(in the rows, 128 means zero)
Named moves, each a turn or a mirror, and the order they were made in; the first pair answered
P (before |-> after):
[148 174 168  61 191  88 163  84  99  46 108 196 153 178] |-> [109 143 168  96 190 140 206  80  80  63 155 220 133 169]
[154 163 123 129 145 166 160 109 130 104 123 174 132 169] |-> [165 169 128 121 148 154 154 108 140  98 113 167 138 179]
[138 114 139 113 122 105  67 149 166 140 146  75 143 139] |-> [ 95  89 144 146 120 146 102 155 155 151 179  95 124 134]
Y (before |-> after):
[149 118 100 132 126 105 120 136 124 145 105 114 142 119] |-> [145 113 108 140 128 113 135 133 122 144  98 134 138 119]
[140 134 124 146 137 114 148 115 135 121 118 139 139 125] |-> [144 140 129 130 128 113 118 116 144 126 116 114 141 131]
[180 143 141 103 154  97 133 120 115  89 123 157 151 118] |-> [175 145 140 108 154 103 133 123 120  90 127 148 157 119]
E (before |-> after):
[125 142 126 105 128 145 158  97 132  94 130 139 120 131] |-> [131 143 131  94 120 133 126 103 137 104 122 117 122 132]
[148 165 136 131 127  79 101 121 149 117 117 106 130 117] |-> [149 144 123 159 109  80 107 134 149 135 116  99 127 102]
[142 158 127  81 164 137  81 130 175 133 133 117 132 122] |-> [140 138 117 115 145 148  85 148 179 155 133 107 132  93]
H (before |-> after):
[156 124  95 174 119 112 207 162 122 136  92 156 143 125] |-> [ 89 103 116 147  97 180 126 146 118 150 192  78 136 134]
[108 141 128 154  95 149 119 113 153 144 119 116 143 123] |-> [122 144 122 149 107 125 120 116 156 146  96 118 153 120]
[175 140 111 127 143  98 133 122 151 100  70 111 145 124] |-> [108 105 120 172 140 175 183 124 123 114 143 142 125 123]
[109 124 126 103 114 119  95 153 119 120 142  91 125 103] |-> [133 124 120 126 126  86 143 156 110 113  94 140 135  96]
Then:
Each pair is 2 to 3 moves apart.
[149 139 136 113 139  87 124 131 133 104 108 130 131 156] |-> [126 109 125 162 130 118 164 147 122 129 126 155 115 137]  E, H
[142  89  91 211 105 123 147 159 136 175 127 155 129  89] |-> [150 144 123 101 118 101  24 124 158 131 142  80 144 139]  E, Y
[154 121 107 179 142  97 146 166 111 162 106 162 113  93] |-> [ 89 125 143 128 160 166 119 125  96 128 197 147 103 140]  E, E, H
[128 142 130  98 133 114  87 114 130 101 136 111 126 138] |-> [145 121 106 144 110 102 116 146 138 134 108 113 125 101]  E, E, H
[ 93 143 165 148 110 145  94 128 126 160 179  93 129 137] |-> [ 87 153 176 156 134 157 152 112 105 141 174 155 119 150]  Y, E
[146 133 128 111 105 121  62 142 139 142 131  98 151 117] |-> [ 98 125 141 125 133 175 131 117 104 124 172 160 134 140]  P, E, E
[149 141 136  84 151 111 111 123 121  94 120 133 144 140] |-> [144 115 107 129 115 108  98 160 138 148 121 103 142 107]  E, E
[ 89 135 190 173 108 165 153 164 123 212 149 115 122  82] |-> [115 184 209  89 122 134  67 130 140 157 136  69 139 111]  E, H
